Some points, one per row:
70/34/-13/19/-26/18/-39/-16/36/-39/13/1/-9/-5/-5/25/7/-31/-65/51/-28/-14/3/-14/-9/-60/-43/-52/-9/35/-41
44/1/-74/-7/38/-20/-41/32/-44/10/7/-11/-35/1/35/-35/25/-22/-43/-80/7/-34/-49/85/-49/-29/59/-58/82/-80/49
47/-32/-51/15/38/-18/11/1/9/35/-7/-30/-26/23/21/57/-10/37/5/68/-68/3/-33/24/4/-16/3/31/26/33/-5
-3/8/70/22/13/5/93/-97/92/20/45/6/2/-10/-10/93/-108/52/12/33/-4/-46/50/-53/2/-53/-92/0/-87/81/-3
17/32/11/-60/31/28/1/-40/48/0/-18/-34/-1/21/12/-70/-39/40/-24/-6/3/60/10/13/8/-8/-12/12/19/-36/-16
39/-8/-24/-64/-47/54/-41/90/-60/35/-29/-15/-17/84/21/-12/80/-2/-48/-50/72/-18/-127/8/-15/48/95/46/90/-127/72
-37/6/-64/15/19/51/1/-24/-18/-34/-31/10/-14/-45/7/-4/18/-15/-11/1/8/0/-33/-71/8/-16/-36/54/-9/10/-44
59/-11/-11/-64/-50/17/-68/110/-83/-12/-72/-20/19/-26/32/-44/81/25/-13/-42/22/-38/-38/47/-18/15/87/34/94/-114/127
-31/47/12/47/-24/-64/30/-9/45/-34/15/-31/-14/-78/-21/51/55/-72/-3/13/-3/45/58/-71/1/15/-50/56/31/16/-43
-57/-16/-58/-22/-35/-31/23/-31/1/-25/-22/-70/8/-8/-20/76/-40/-47/19/11/-35/-57/-7/35/-27/-6/10/50/-7/42/-4
1/-26/-1/-4/-10/19/-2/-34/-26/-8/10/20/7/1/7/3/-19/31/20/54/84/-27/-7/-30/-53/-2/25/6/27/-65/-17
10/-24/-50/-28/16/6/-39/-16/-6/-10/14/0/48/-19/33/-25/-5/-14/-8/-35/2/-3/14/-14/29/-40/50/34/8/9/-18
14/16/-7/36/25/-6/8/30/12/12/6/-15/-22/1/-23/-2/0/-39/-13/-5/-45/35/72/-19/-60/0/-67/25/33/41/-17
10/25/39/22/7/1/62/-77/53/6/125/30/68/2/2/39/-89/5/58/3/32/-23/103/20/-3/31/-73/-50/-69/92/-55
-13/27/61/58/87/4/8/-38/74/2/58/46/30/-40/-7/5/-46/42/-28/2/-23/-36/7/-53/-23/-6/-127/19/-81/82/-11
-31/91/88/81/41/-4/110/-127/127/37/60/71/30/-13/-30/103/-78/-80/13/-53/-17/-68/127/-105/-28/48/-127/19/-127/127/-51
34/18/-71/24/23/-53/-46/111/-64/28/-48/-32/-52/-26/32/-90/114/-30/-27/51/5/73/-79/-2/26/29/64/25/125/-82/32
52/18/-1/-22/2/15/3/48/-24/8/-24/2/19/-32/31/28/-12/-25/-38/-63/23/-39/-15/41/-50/-54/28/-9/25/-13/-29
-12/-49/-42/-1/-7/-12/0/22/-51/44/-29/30/-1/12/13/-7/81/8/-71/54/32/19/-30/4/54/-16/64/-26/71/-55/-1
-2/12/65/73/21/26/-31/-127/26/-21/49/25/20/-34/-2/43/-122/15/11/33/4/-14/34/-39/35/-15/-115/10/-61/127/-44
32/18/-85/-7/-35/-40/-27/117/-23/-60/-17/-36/-44/-17/-27/-43/127/30/-23/-32/72/31/-60/55/107/-48/127/2/127/-127/97
31/-39/-125/-58/-37/-27/-48/125/-28/5/-108/-26/-10/-56/50/-44/70/56/-16/29/5/24/-127/38/-11/-12/73/21/127/-117/78
18/24/-5/-1/49/26/-36/30/-64/16/-47/-22/-7/0/19/-64/70/-28/-32/-21/15/-26/-3/20/-16/33/42/33/79/-73/21
4/44/-72/-61/-40/-23/-77/42/-4/-15/-65/-31/-58/13/41/-16/27/-30/25/-13/10/-16/-28/29/-1/-18/72/-6/77/-55/-17
-56/27/62/70/34/-3/-10/-98/86/-11/-9/46/45/-3/-4/44/-127/12/68/-21/4/23/112/-60/-51/-7/-112/11/-74/127/-77
-26/-45/-22/-60/-23/43/-41/44/-65/-63/-127/-77/-82/32/67/-77/76/-9/-48/-11/14/27/-95/8/9/14/95/27/91/-127/35
-31/-8/32/85/73/22/31/-43/122/-45/69/-4/25/44/29/74/-127/-10/49/-34/20/-3/83/-55/-33/-13/-106/-49/-115/109/-5
10/-52/-43/-36/24/14/-41/76/-98/-31/-34/-28/-19/5/47/6/29/45/-49/-27/22/6/-42/-3/56/46/106/-22/124/-127/81
14/-18/-22/-15/-32/-19/-22/11/-51/-1/-44/17/-50/55/3/4/70/-60/-43/13/13/-15/-47/9/19/-13/26/-1/32/-67/26
-15/-71/21/-35/75/16/-12/25/-84/31/22/-21/-29/3/35/16/38/74/-29/-17/4/-43/14/-39/17/-7/25/-22/8/27/19
29/29/60/25/44/69/72/-88/124/-26/44/50/62/30/-25/52/-127/19/73/12/29/77/93/-55/-22/51/-87/-31/-27/96/-50
54/-79/-24/-66/13/16/24/101/-62/-19/10/7/-60/9/44/-43/-5/-6/-73/7/-19/-6/-86/47/3/-11/41/-26/68/-92/51
-15/-27/-56/5/-19/7/-32/7/-21/-41/-49/4/-3/2/-10/32/79/-16/10/-5/-12/7/5/-18/-10/-22/54/6/40/-31/21
28/-8/9/-16/15/39/-20/-3/24/23/-22/58/8/-30/-42/-15/-74/-11/26/15/-58/29/-19/24/-9/-25/-38/-13/-55/13/8
25/16/-96/14/1/36/-1/-13/-31/10/-7/37/13/-32/27/-58/39/21/19/8/28/52/-25/24/16/-18/-10/31/109/-48/-15
-3/17/90/37/-5/7/61/-30/-16/59/-54/-23/28/-55/-32/-1/-66/-34/-13/-10/22/11/86/7/2/-23/-66/-15/-73/80/-53
35/37/2/23/11/4/-11/41/-58/30/30/-68/24/-1/24/-43/-39/-52/48/-45/-10/-36/6/9/18/19/4/-23/-5/1/3
53/-24/-62/-95/-16/31/-63/111/-82/-49/-53/-18/0/-64/44/-18/106/-44/-26/56/26/-21/-113/44/61/29/127/13/119/-94/15
-58/17/-30/23/16/-47/16/0/24/25/-52/30/43/36/14/-19/19/-10/-1/-1/-15/64/-2/-36/-50/8/-25/-23/-69/-33/-43
18/-25/-30/-42/-89/6/23/69/-123/7/-28/-16/-59/-20/2/56/111/7/-39/2/0/-24/-49/66/-7/15/115/-1/53/-94/64
45/-17/-70/-60/-18/-2/-61/125/-71/-4/-76/-16/-42/11/-24/-16/54/-14/2/-8/57/5/-51/1/62/-31/87/-32/87/-118/76
33/3/-61/-46/-57/0/-13/27/-15/-13/-56/-23/-60/38/20/-48/47/33/11/5/-38/12/-60/75/53/11/70/87/52/-37/9
-43/-8/76/96/82/56/85/-127/80/0/78/58/35/-15/6/52/-113/-40/32/-25/2/19/20/-23/30/-19/-42/-8/-42/127/-19
1/68/-59/-8/-35/-25/10/12/58/16/11/-85/22/6/-8/32/35/80/-58/29/20/0/-25/10/47/24/68/-33/-8/-27/42
4/69/59/-26/8/-21/-23/0/23/-10/-49/20/14/-9/36/4/-1/-54/31/-27/-43/11/112/-38/-15/-2/-24/-10/-58/75/-3
-25/9/-31/48/-15/11/-29/52/71/48/-1/-20/-2/-9/26/45/-46/15/26/-7/4/-26/7/11/7/-50/-6/-2/-51/26/22
54/-23/-14/-7/-6/-21/-37/47/32/-58/-31/7/-77/-18/-55/-15/21/-39/-37/42/40/43/-29/-5/-2/-34/12/44/-5/-28/-18
-5/-28/-42/4/10/14/-41/-31/-2/47/19/-20/-62/18/-12/54/-43/-68/-6/-22/17/-43/-18/-19/-14/-11/48/-64/15/-41/29
-36/12/63/12/20/-36/-22/-55/99/-61/-9/-28/32/-38/-7/45/-76/59/24/9/-29/-49/48/19/-55/-20/-71/13/28/64/-44
4/4/49/31/54/52/24/-38/56/6/15/26/-31/30/42/7/-103/7/12/-8/-57/53/78/-22/-29/-12/-114/28/-30/104/-59
-2/31/89/1/23/48/38/-96/29/-20/2/18/40/50/33/4/-48/-39/-14/56/-51/-14/35/11/-25/10/-90/3/-97/127/-83
-13/-45/27/15/13/-11/12/-61/16/9/-3/-14/-14/-30/-15/14/-6/-35/38/9/10/13/1/-21/84/49/-30/-4/-75/-3/-19
13/-17/-7/15/-9/-3/8/-20/35/-34/-17/-19/0/37/-29/0/-19/8/41/21/-1/-6/5/-48/-41/-39/-80/-35/-48/60/-35
-31/-4/55/49/-31/-17/-39/-47/50/25/-31/-27/29/-5/-9/24/-20/33/-27/9/-57/19/22/-36/5/-31/-59/-3/-57/34/20
-6/-28/-30/-31/-22/-30/32/85/-23/45/21/-55/-27/19/50/-19/5/-2/-3/59/60/-6/-31/45/16/31/65/30/11/-85/41
-15/58/14/21/-18/-8/36/-47/47/-11/-17/-43/24/-29/-2/-10/-4/22/27/48/16/-47/57/6/52/54/11/10/-4/-23/-46
-50/44/89/63/23/-64/67/-123/107/23/55/40/40/14/-6/102/-82/-2/26/52/-40/-50/93/-47/-21/14/-127/-8/-127/127/-101
2/-59/-13/19/12/-3/-11/-16/2/36/-23/-10/9/-38/-6/-7/4/-50/-15/36/38/55/33/-37/-35/-33/23/65/-55/9/23
-19/90/56/98/39/-9/57/-127/58/-80/107/25/62/5/-25/6/-104/-69/46/-9/-56/32/127/-27/-28/-41/-98/-20/-127/127/-102
47/-46/-52/-33/-34/67/-17/84/-32/-23/10/-49/-30/-52/34/-21/93/26/6/26/41/-42/-19/5/-9/-20/78/-3/62/-73/-2
21/-14/14/10/-8/-69/86/-85/43/28/52/-30/13/38/11/0/-19/37/26/19/-5/32/-8/-14/-14/6/48/-7/23/-17/1
-65/-2/43/80/5/-8/28/-47/30/55/42/-25/-34/32/-66/0/-1/19/7/16/-34/-2/20/28/5/-27/-83/-28/8/-18/-23
-43/1/-49/-26/-55/-59/-33/127/-33/-22/-68/-11/-10/-7/34/-22/72/-30/-34/24/27/-76/-84/33/8/-17/107/24/82/-127/-61
-12/-2/43/38/12/1/-11/2/82/-45/-32/72/67/-48/-3/-25/-55/-16/-59/-3/-40/-7/66/-24/-12/44/-57/-31/-33/31/-19
-10/47/15/-10/-71/-5/-28/10/-55/-2/21/-24/32/5/21/1/59/39/1/-6/5/-35/14/-39/38/-3/50/37/45/-17/-5
-16/-50/4/-75/29/-44/-9/16/19/30/25/-38/-2/49/58/-15/20/2/-20/-3/15/8/-36/42/6/-4/58/32/11/-55/22
43/-13/-30/-18/22/37/25/53/-84/36/-12/-19/-5/-40/-14/13/59/7/-37/-36/-27/8/-13/7/17/7/73/-102/17/-57/7
29/37/-18/-24/-36/-28/-6/45/-28/-27/-43/34/6/20/-6/-30/75/32/-28/-47/13/18/-79/8/33/-18/-4/-79/58/-29/35
6/-2/-87/-38/-17/-37/-35/61/-45/39/-46/-35/-30/-44/14/-44/45/-36/-31/-34/36/-12/-61/-23/6/-3/69/16/27/-97/18
-49/68/41/40/58/-28/5/-120/127/10/88/46/72/45/-24/23/-97/30/6/44/-39/44/66/-66/5/23/-127/-9/-78/127/-63
15/28/56/11/30/24/61/-51/36/34/38/43/69/5/-48/56/-88/27/5/27/-35/3/92/-27/-37/-23/-79/13/-43/111/0
Then 24 other points, each followed by its number:
0/43/54/9/41/-85/28/-116/100/21/-21/48/28/-41/-87/73/-103/5/60/39/12/59/50/-75/-12/-5/-66/-32/-94/127/-73 0
-51/-3/59/42/-2/8/47/-127/56/-6/44/0/53/14/-4/56/-66/-14/47/-21/-63/-43/67/-6/-76/26/-93/-28/-47/123/-27 1
57/-1/-126/-85/-87/-5/-46/127/-127/-15/-47/-127/-90/20/8/-110/127/-85/-109/3/71/30/-123/11/74/27/127/7/118/-127/127 2
-36/22/-18/-15/-28/1/44/-14/-15/16/28/-15/2/0/11/32/-22/8/-23/-2/52/-76/-8/-3/-17/-9/-67/9/-57/40/3 3
-3/29/-3/-49/3/-67/-13/-37/-63/-7/13/-43/-41/-3/0/-40/-12/45/-44/-8/13/-58/-24/51/19/-9/44/-48/34/12/-26 4
12/15/11/-14/10/-9/20/-63/-7/-30/0/13/6/-7/11/-28/-53/40/60/-54/-15/20/45/-1/-19/25/-63/15/18/101/-61 5
90/-27/-47/-39/-52/-26/0/122/-38/-41/-48/-45/-17/34/-28/-25/48/46/-15/7/45/-73/-34/-13/-20/-21/101/31/14/-127/59 6
-2/-38/-75/-47/-62/-53/-27/127/-88/-16/-21/-51/-60/18/37/-70/108/-31/-24/24/24/10/-99/44/19/6/127/44/86/-127/68 7
14/-30/36/-24/28/21/42/-47/20/-9/3/7/-33/44/-42/5/-41/-1/14/28/-12/32/18/38/-21/-34/-60/-16/-14/62/-27 8
-46/8/79/110/71/-5/28/-104/26/-47/13/33/-17/51/-20/56/-52/9/25/79/-40/43/72/-27/-39/32/-127/-48/-79/127/-44 9
-38/-13/15/-5/-54/-40/-56/60/-68/-22/-68/-52/-48/3/1/-57/38/-21/29/39/13/4/-84/57/36/4/82/16/67/-127/58 10
53/-21/36/-5/43/35/-47/-20/3/-20/65/5/29/-61/-3/28/7/38/6/-28/26/15/35/12/-57/8/-63/-58/7/-6/10 11
-34/-24/-48/6/-26/-35/20/125/-70/21/-101/-69/-33/-5/5/-32/79/-37/-51/-30/-5/-38/-62/78/89/18/127/7/126/-110/92 12
-31/21/127/52/24/8/56/-127/127/40/47/52/20/8/-48/91/-79/-11/56/16/-50/-21/126/-46/-24/-3/-127/-2/-51/127/15 13
-4/-6/-15/5/2/19/-42/-7/-52/-31/-58/12/-12/-27/-19/-30/-2/-32/-15/-2/-8/-17/-16/67/-8/35/62/3/9/-5/39 14
-23/15/49/90/-14/13/15/-78/75/-38/55/79/10/18/-67/-18/-127/28/-19/-39/-96/38/21/-44/-23/37/-110/-12/-67/62/1 15
-2/-5/21/-11/-21/29/-66/5/-13/-2/-11/-6/83/-11/-20/-1/-56/10/20/-18/-19/0/58/-7/-91/-45/-14/-22/33/-18/-15 16
-16/32/75/107/7/65/24/-72/95/1/17/124/29/-1/22/-18/-112/8/47/-57/-34/6/111/-57/-16/-2/-127/24/-93/127/-43 17
14/-16/-34/-24/-55/1/-46/127/-104/44/-38/-14/-73/17/12/-91/113/51/10/2/60/-28/-103/41/26/21/127/36/97/-127/97 18
27/48/20/6/0/4/22/3/-2/25/12/8/33/31/-48/95/-64/33/-37/21/0/-11/28/-54/9/-4/-116/13/-98/69/-6 19
-36/28/72/68/16/0/97/-82/104/28/-4/34/42/23/-104/77/-89/-8/66/36/-43/51/62/-17/45/-49/-127/59/-127/127/-53 20
14/-24/-69/1/-45/3/-39/43/-91/4/-2/-82/-45/42/-31/-92/29/0/6/-21/7/-24/-50/69/50/-11/52/10/39/-71/67 21
-3/12/52/66/33/29/24/11/27/-3/45/31/-7/30/-20/27/-49/33/6/-36/-65/-21/81/-24/5/-10/-109/16/-40/120/-20 22
-36/23/50/-39/-7/1/20/-63/49/19/44/26/-1/-2/60/-40/-77/12/-31/-42/-8/-22/54/-9/4/9/-93/-29/-71/33/-59 23
Which of these numbered points is nearest to each point below by angle, seen from the average point of the first points? Its number follows each.
-39/-66/46/23/13/-42/-19/41/34/0/-22/14/8/-26/33/-16/26/24/8/-54/-12/44/51/34/-11/-29/32/-40/5/-39/5 > 16
23/14/-20/-7/-5/-57/-6/79/36/33/-37/-79/-8/-10/-14/42/80/-11/3/-55/-29/-14/-41/53/15/24/43/2/55/-89/-38 > 12
-3/-12/-19/-55/-13/38/-20/53/-63/26/-16/6/-34/-7/30/-5/51/-4/58/18/79/8/-65/17/86/-43/21/29/69/-47/44 > 18
-4/21/-63/-57/-20/45/-30/7/-20/29/-6/13/-14/46/11/-35/-9/-23/-22/-3/-20/-63/-15/9/25/36/-51/-22/7/27/-10 > 3
-3/-6/27/88/50/8/20/-77/56/36/68/56/19/0/-25/16/-96/60/18/-40/-9/13/91/-90/-54/27/-127/-25/-127/127/-63 > 17
-39/20/-24/8/58/-6/46/-7/79/13/20/-38/-6/-1/-17/39/-54/22/12/-14/-16/42/4/-22/41/82/11/-82/-78/12/26 > 0
-36/-24/83/-8/28/-34/23/-113/48/0/-2/1/71/90/-45/-12/-54/10/-30/-5/-80/12/73/-45/-28/15/-75/21/-36/68/-48 > 1
-1/23/71/49/54/-24/42/-36/-30/8/-8/39/5/-7/12/10/-15/37/-12/20/1/19/55/-5/-12/53/-67/-23/-75/73/-85 > 9
49/-36/-17/-61/-58/-3/3/105/-97/-49/7/-24/-51/29/14/49/53/21/-3/56/22/17/-87/11/-47/7/103/-3/69/-90/71 > 7
8/79/68/29/41/-29/60/-110/110/30/33/20/61/-22/-5/50/-94/-11/19/-10/-12/66/98/-84/46/17/-81/-6/-94/125/-20 > 0
24/-16/-7/-20/2/-37/3/-34/10/40/15/1/10/21/9/-23/-15/-12/-11/-7/9/34/-30/39/-9/-17/68/-43/41/-10/-4 > 4
12/-33/-3/16/-6/-73/-29/19/1/-24/-41/14/-12/48/-59/18/17/-32/-48/-26/-10/1/-15/-70/-27/-50/-58/-2/37/33/-16 > 19
6/3/-19/-35/-21/-5/-37/45/-42/-4/-78/-79/11/30/14/30/28/33/-23/46/63/59/-51/-11/-20/14/21/-13/25/-42/63 > 2
-3/8/31/-60/16/-36/-8/-35/67/-14/48/50/54/-13/-37/4/-44/9/21/16/-22/39/27/-41/-53/22/-42/-16/-50/-2/-36 > 0
-23/-1/25/37/39/-27/-24/-45/-43/-26/47/-7/58/18/-7/33/-49/5/-29/21/-13/53/54/20/-22/-39/9/-29/-100/6/-30 > 9
41/-12/43/23/14/18/-5/-28/24/-6/-20/-14/0/-67/26/-17/5/0/20/30/-21/-17/-7/39/-2/7/-41/-16/-6/-4/-7 > 11
15/-15/-35/-55/-17/-36/-19/90/-22/3/27/-17/-58/-9/63/-82/49/-21/-3/46/10/1/-66/73/11/62/58/11/76/-105/116 > 7
-12/12/-59/21/44/-29/3/38/-31/-69/17/1/-36/8/-28/-17/-35/-11/-2/-38/-47/22/-33/40/-2/-55/-26/-9/-27/1/44 > 21
-15/-5/61/22/11/-8/28/-19/6/-15/25/13/47/42/-57/11/25/28/68/-15/-41/77/27/7/16/-12/-75/26/-64/18/18 > 20
22/77/12/-3/-2/18/7/-29/17/13/52/-33/-12/-69/43/26/-9/6/-39/-73/-27/-48/-12/21/-10/-12/-33/-60/-31/11/-97 > 23
37/-54/-60/-29/-34/-16/-55/127/-110/-36/-5/-65/3/3/14/-73/49/-14/20/66/62/22/-86/59/-28/-24/127/28/127/-108/33 > 7
52/39/28/27/22/21/33/-45/1/-14/75/-6/64/-15/24/53/-73/-11/-32/-51/3/-44/24/-44/-54/-14/-56/-53/-14/85/-86 > 1
48/-27/15/-24/16/28/-57/30/-15/14/-41/-45/-79/1/3/-36/40/-17/-65/28/25/34/-59/-10/-3/3/60/-35/73/-71/2 > 2
29/16/76/38/22/-18/91/-38/34/3/-36/-23/55/28/45/47/-57/-4/75/21/-36/10/9/0/-52/-14/-2/-11/-59/78/-59 > 1
-53/9/-31/4/-25/3/22/7/-66/-7/-4/-22/12/-6/21/-12/8/13/-32/31/-28/-15/-25/41/81/-3/27/-45/44/-35/35 > 12
-2/31/65/-5/42/12/-9/-67/63/64/28/16/12/-47/-12/55/-48/-54/26/15/2/-26/93/0/-13/-8/-65/1/-31/90/-35 > 13
69/-5/-12/-48/-11/-22/-2/39/-64/-7/-54/-4/-8/24/15/4/59/26/-18/23/-6/-16/31/-4/-38/-17/33/-43/24/3/4 > 6
-3/-44/24/48/15/-57/37/-84/64/80/1/20/18/-25/-29/18/-6/43/-14/-19/-6/67/6/19/-12/19/-37/-14/-71/62/-1 > 0
-17/44/101/-27/10/-22/7/-40/14/39/59/28/38/19/55/-27/-24/19/58/20/-20/10/91/-46/-11/35/-68/27/-64/57/-85 > 23
-24/12/126/51/75/27/96/-127/121/-42/52/29/72/-37/-50/86/-83/33/37/50/-42/24/127/-120/-51/3/-102/-44/-94/127/-23 > 13
-22/40/41/52/6/-17/41/-6/90/31/51/68/16/9/-85/5/-23/18/37/-13/-55/36/54/2/-34/-27/-18/-34/-109/127/-17 > 20
-7/8/-13/-82/4/26/-4/4/-21/-10/15/-2/6/34/-36/-27/-56/25/52/12/-25/-27/-9/-26/50/-15/3/62/39/31/-20 > 5
-7/-2/-16/-27/42/8/12/-6/12/33/0/4/31/-9/-6/-46/-23/-53/-10/7/-49/65/16/-5/-50/34/83/15/16/-12/10 > 14
49/-9/-39/-59/-24/56/12/42/-30/75/-55/-55/-70/-1/32/-26/55/-40/-5/-18/16/49/-79/56/1/-30/72/-24/78/-57/36 > 2
-39/6/85/62/68/-68/95/-69/102/-16/35/23/47/-12/-39/54/-95/-17/54/38/-4/7/80/-46/-6/-30/-78/-45/-104/62/-34 > 0
-54/70/-31/1/3/37/0/44/20/-12/-27/33/7/22/-10/-7/6/-5/-33/-28/27/-13/32/-14/38/-21/12/-4/2/43/-27 > 22
-38/28/5/5/17/6/46/-33/29/4/-10/-3/43/69/31/18/-30/-20/-39/10/-17/10/38/-20/-11/58/1/6/-17/40/25 > 1
-40/-42/-74/32/5/-21/-15/17/8/-1/-28/6/19/-41/33/-38/-27/47/-9/-13/15/-48/15/-43/-15/26/-23/8/-3/58/-58 > 5
-14/47/13/10/-29/-8/-5/8/-27/-37/36/-23/-59/-10/-2/29/104/43/-12/-22/42/-9/14/25/24/3/3/26/43/-45/6 > 18
-64/39/87/58/67/16/54/-111/101/-22/6/42/0/-9/-56/95/-92/-2/4/-1/-2/-1/127/-28/5/23/-80/-26/-90/127/-6 > 13
-51/-3/84/69/-17/-26/36/-52/62/36/-10/24/70/-8/-64/70/-61/-16/71/-53/-51/42/51/-28/-34/4/-63/17/-21/-19/22 > 13
41/-38/49/-53/12/7/6/72/-83/1/-57/-26/-8/0/-19/-52/113/10/23/-19/29/-29/-57/-12/-28/22/122/-16/102/-127/49 > 18
-43/38/34/-20/60/-38/41/-29/27/53/18/-18/18/42/29/83/-10/50/11/-23/56/13/-53/10/6/2/-60/19/4/35/-8 > 3
27/45/21/-35/19/4/15/-12/17/67/-43/-22/-24/17/-32/-43/-13/28/-31/-45/-21/-29/-38/-20/22/-13/41/16/22/11/17 > 4
-1/37/48/54/22/37/1/-12/48/-34/14/-31/-48/-17/-43/14/-52/36/12/5/19/49/37/-30/32/-26/-56/-12/-90/35/-59 > 20
30/18/-17/30/28/-43/-31/-8/-19/27/7/22/5/-26/30/12/-11/-5/-61/-61/-4/-58/-30/14/11/-10/17/-4/47/-29/-12 > 4
20/28/1/-58/-10/-24/-11/-5/-43/-44/40/16/-21/7/15/14/-6/103/45/4/64/15/7/44/27/9/-29/15/7/20/58 > 4
-23/-48/-58/7/-100/-26/-41/66/-28/22/-9/-51/-23/6/-16/-21/76/-32/9/-72/-26/-22/-38/44/0/-3/50/14/-26/-46/27 > 21
45/-2/-7/38/47/-6/7/14/36/-14/9/-87/20/19/-15/6/-32/51/-1/-41/47/15/25/22/33/-42/-27/19/4/38/-63 > 5
1/84/28/35/31/-26/22/-57/23/-46/32/15/19/43/-17/43/31/-47/14/-25/-44/73/20/-39/-25/-20/-70/-44/-8/71/-51 > 9
-27/16/38/22/8/-22/23/-13/28/-58/36/35/-8/17/-1/11/-9/5/21/-51/4/1/-14/-17/-9/39/-19/-12/-22/5/-5 > 15
7/13/-11/30/-17/8/-54/29/-37/4/12/-50/7/28/13/-13/53/14/25/48/-40/14/-1/-31/-8/-23/12/16/-20/-76/59 > 10
17/54/127/127/67/-37/85/-127/117/59/82/81/37/3/5/108/-96/18/16/-23/-74/-45/127/-113/-72/38/-127/18/-99/127/-96 > 13
8/21/87/63/-23/30/71/-66/38/-27/76/13/34/12/2/62/-65/42/29/-20/-57/-2/45/-30/-26/6/-84/25/-66/101/-110 > 1
41/34/0/27/-27/-24/-91/1/-7/25/-28/32/14/-37/-12/-53/2/-5/-14/-20/-16/-7/-13/-27/3/35/1/0/-3/-40/48 > 14
38/8/-1/26/18/-38/9/10/2/-9/39/-57/-21/12/-41/-33/-36/5/33/-45/-6/38/4/-25/-29/71/-12/62/-24/-16/-12 > 5
-12/4/-20/-26/-59/44/-31/11/-58/8/35/-15/-15/-38/28/24/-56/53/-113/-3/38/4/-22/25/2/-13/31/-33/29/-33/30 > 4
1/-33/-3/-27/-26/7/76/-45/34/2/21/1/-15/10/-57/31/-21/7/-21/48/0/24/9/27/-9/2/-19/50/-12/71/-10 > 8
37/-13/-46/-31/-53/11/-10/62/-11/-1/-14/-27/-33/10/20/-29/30/42/-4/-15/29/-54/-72/41/9/-12/72/-37/-20/-103/24 > 6
-65/29/22/53/53/7/54/-107/68/-48/31/35/36/-43/-21/66/-127/31/34/10/14/-22/81/-51/-71/-1/-64/-35/-80/127/-55 > 1
3/26/-16/14/65/19/38/18/18/-76/-32/-46/-4/2/5/-82/-15/-17/1/17/-81/-58/-68/-22/-25/46/-9/9/-18/9/21 > 14
-62/-19/25/69/65/24/9/-41/43/-57/53/22/-48/-24/-79/30/-74/-10/61/27/0/-9/85/1/3/29/-69/-37/-99/101/-7 > 9
23/-5/2/19/-53/17/-46/-3/-5/24/43/39/33/-4/-35/-9/31/20/-3/4/-34/-13/3/-4/14/30/-18/63/-21/-5/-7 > 15
21/-40/-38/12/28/-29/45/5/-28/17/11/4/9/-14/-61/23/-41/42/-12/4/-18/-6/36/-26/-48/42/-47/-4/-22/51/-48 > 19
1/-32/65/-16/-16/13/-6/-57/34/7/39/31/-8/-11/-20/-3/-15/7/46/65/-69/51/24/-117/15/-62/-73/13/7/37/20 > 13
39/42/44/-57/35/12/23/37/51/-9/13/-3/-14/1/-56/25/-33/-1/26/-22/-29/-21/4/-14/-41/-3/-46/26/-4/-20/34 > 19
-5/63/114/86/109/-9/40/-95/83/-11/5/75/61/-53/-1/-13/-113/-16/39/-39/3/18/86/-58/10/-66/-83/31/-61/88/-40 > 17
-18/-29/55/-50/50/3/-6/63/14/34/-56/61/-17/75/24/20/55/-6/23/5/-35/64/16/24/6/-48/-31/41/-13/31/28 > 8
-2/40/16/9/10/-4/8/-83/84/8/25/86/35/-42/-11/35/-112/0/-14/-31/21/43/29/-13/-17/35/-42/-27/-66/127/-59 > 0
-31/37/35/72/0/66/77/-127/48/8/36/21/74/-15/-101/48/-77/-6/-7/-15/3/24/90/-67/-22/-19/-99/-12/-106/127/-73 > 20
-29/-35/-39/46/15/-7/6/48/-99/0/-9/-17/-13/-3/-32/-5/-13/-22/-10/-8/7/-35/-58/42/9/24/125/6/47/-49/65 > 12
-31/-9/-47/17/9/37/-3/37/-4/31/-35/-2/49/-3/-1/2/18/25/-36/17/17/-71/-9/23/-7/22/51/-1/28/-40/-41 > 12
17/12/-17/-20/-5/58/62/-13/3/-7/17/13/16/-3/-10/1/-31/15/-47/4/0/37/21/18/14/-14/8/19/-10/-18/-26 > 8
-20/24/46/-43/-29/-45/36/-40/-28/4/14/72/66/78/29/38/-26/-37/-24/-44/9/10/60/-35/21/-10/-42/-7/-37/39/-61 > 23
-10/-10/-58/-48/-46/-13/-31/66/-62/-23/8/-75/-55/12/45/26/44/8/25/10/47/-17/-84/27/60/18/91/45/67/11/-21 > 7
-66/-15/112/57/101/31/7/-110/20/30/13/-2/26/16/0/0/-82/51/22/-5/-35/10/114/-21/26/27/-127/-28/-100/127/-69 > 9
-14/18/94/0/25/15/20/-5/126/-14/27/84/-7/76/-32/-11/-97/1/-6/40/-83/15/61/-31/-30/36/-108/23/-57/90/-7 > 15
21/-16/26/-12/-59/-13/-50/46/-27/40/5/-3/-25/-37/52/-80/6/-38/-23/-8/24/-68/-11/-32/31/-24/95/3/17/-51/64 > 18
21/34/-9/-59/-59/6/44/8/-26/-12/67/69/34/-21/-72/54/-8/13/-19/13/1/-4/-27/53/-27/24/27/-14/-72/67/-64 > 19
0/6/33/-23/72/21/32/-32/14/23/13/-34/-38/-6/-6/30/6/21/-9/-22/-19/33/13/10/-11/-1/15/-33/-36/-9/-23 > 8
-43/28/69/38/34/-35/82/-59/36/-47/6/24/-39/-6/74/16/-30/18/58/22/-10/9/112/30/26/28/-63/-5/-74/87/-60 > 9
-18/-8/2/24/4/-8/30/44/57/25/-121/-10/26/-47/-8/-18/53/-22/-2/-20/-37/37/28/-17/14/-32/8/14/-24/-33/-51 > 12
-11/22/-70/13/6/32/-64/27/-51/7/2/35/-40/-20/53/21/55/37/6/-6/5/-16/-21/10/26/9/-2/27/-39/-17/-19 > 18
-29/60/104/47/75/5/48/-127/127/-30/28/82/30/-28/-4/99/-127/34/-21/26/-57/22/127/-14/-31/-1/-127/13/-127/127/-81 > 13
-77/20/127/52/48/4/87/-127/83/-7/65/49/43/11/19/64/-127/-51/44/8/-20/-9/127/-26/-28/60/-127/16/-127/127/20 > 13
